W =
array([[123, 117, 129, 123, 135, 133, 131, 128, 125, 127, 130, 150, 119,
        124],
       [124, 105, 131, 128, 133, 131, 113, 130, 124, 126, 130, 127, 116,
        125],
       [133, 155, 124, 123, 122, 132, 147, 125, 137, 128, 127, 155, 135,
        130],
       [126, 132, 128, 129, 130, 127, 120, 130, 126, 127, 129, 124, 125,
        128],
       [125, 112, 131, 130, 130, 123, 130, 127, 123, 129, 129, 123, 127,
        126]])
Indices start at 1.
(1, 1)	123
(3, 4)	123
(5, 14)	126
(1, 3)	129
(4, 13)	125
(2, 1)	124
(1, 13)	119
(4, 9)	126
(4, 12)	124
(3, 13)	135
(2, 2)	105
(1, 11)	130
(2, 9)	124
(1, 7)	131
(4, 5)	130
(1, 10)	127
(4, 8)	130
(1, 12)	150
(5, 11)	129
(2, 10)	126
(3, 11)	127
(5, 12)	123
(5, 10)	129
(2, 5)	133
(2, 4)	128
(1, 2)	117
(2, 8)	130
(1, 14)	124

X =
array([[129, 114, 125, 138, 110, 109, 113, 108, 151, 128, 144, 132, 131,
        120, 129, 150],
       [121, 132, 140, 106, 121, 139, 127, 126, 105, 108, 124, 138, 112,
        126, 142, 150],
       [146, 116, 132, 124, 141, 126, 134, 116, 119, 110, 138, 109, 120,
        135, 108, 111],
       [123, 123, 147, 146, 136, 117, 140, 137, 147, 138, 136, 136, 110,
        133, 130, 120],
       [108, 151, 126, 134, 137, 138, 105, 149, 107, 135, 122, 132, 113,
        123, 147, 111],
       [121, 114, 116, 137, 108, 126, 144, 140, 145, 122, 136, 106, 150,
        138, 121, 131],
       [144, 117, 140, 129, 135, 113, 121, 117, 128, 130, 119, 138, 129,
        151, 134, 121],
       [108, 107, 129, 117, 109, 128, 116, 126, 124, 124, 106, 118, 107,
        148, 105, 133],
       [150, 128, 126, 112, 135, 111, 149, 146, 139, 137, 151, 142, 144,
        138, 121, 143],
       [128, 148, 125, 111, 138, 131, 125, 135, 141, 128, 135, 142, 127,
        151, 138, 129],
       [143, 128, 135, 109, 150, 109, 149, 151, 131, 135, 128, 128, 132,
        117, 119, 116],
       [149, 115, 146, 120, 148, 133, 118, 135, 112, 122, 105, 125, 139,
        107, 150, 117],
       [128, 112, 106, 132, 106, 122, 129, 109, 141, 149, 149, 121, 113,
        116, 106, 142],
       [134, 132, 151, 113, 116, 134, 145, 135, 141, 147, 132, 110, 106,
        146, 135, 112],
       [119, 107, 114, 106, 110, 120, 111, 151, 106, 113, 109, 105, 148,
        130, 144, 124]])
Rows and columns are counted from 1.
(1, 1) -> 129
(7, 2) -> 117
(6, 13) -> 150
(8, 7) -> 116
(15, 2) -> 107
(1, 13) -> 131
(11, 11) -> 128
(7, 12) -> 138
(8, 1) -> 108
(11, 6) -> 109
(12, 11) -> 105
(3, 16) -> 111
(3, 2) -> 116
(10, 13) -> 127
(7, 3) -> 140
(1, 2) -> 114
(4, 15) -> 130
(9, 1) -> 150
(11, 13) -> 132
(2, 2) -> 132
(8, 5) -> 109
(4, 7) -> 140
(10, 1) -> 128
(2, 16) -> 150
(14, 12) -> 110
(6, 9) -> 145
(5, 4) -> 134
(11, 14) -> 117
(13, 12) -> 121
(7, 1) -> 144
(13, 13) -> 113
(5, 13) -> 113
(12, 6) -> 133
(2, 8) -> 126
(10, 5) -> 138
(8, 4) -> 117

grid =
array([[151, 130, 145, 109, 109],
       [127, 118, 117, 112, 112]])
Indices start at 1.
(1, 1): 151
(2, 5): 112
(2, 2): 118
(1, 2): 130
(1, 4): 109
(1, 5): 109

A =
[[137 121 123 129 132 126 106]
 [129 137 138 123 128 125 148]
 [125 119 117 134 127 132 109]
 [145 127 132 125 134 120 114]
 [109 126 120 134 121 138 134]]
Rows and columns are counted from 1.
(1, 1): 137
(5, 1): 109
(5, 2): 126
(5, 3): 120
(1, 7): 106
(3, 3): 117
(3, 5): 127
(5, 4): 134
(1, 5): 132
(4, 3): 132
(1, 6): 126
(3, 7): 109
(3, 6): 132
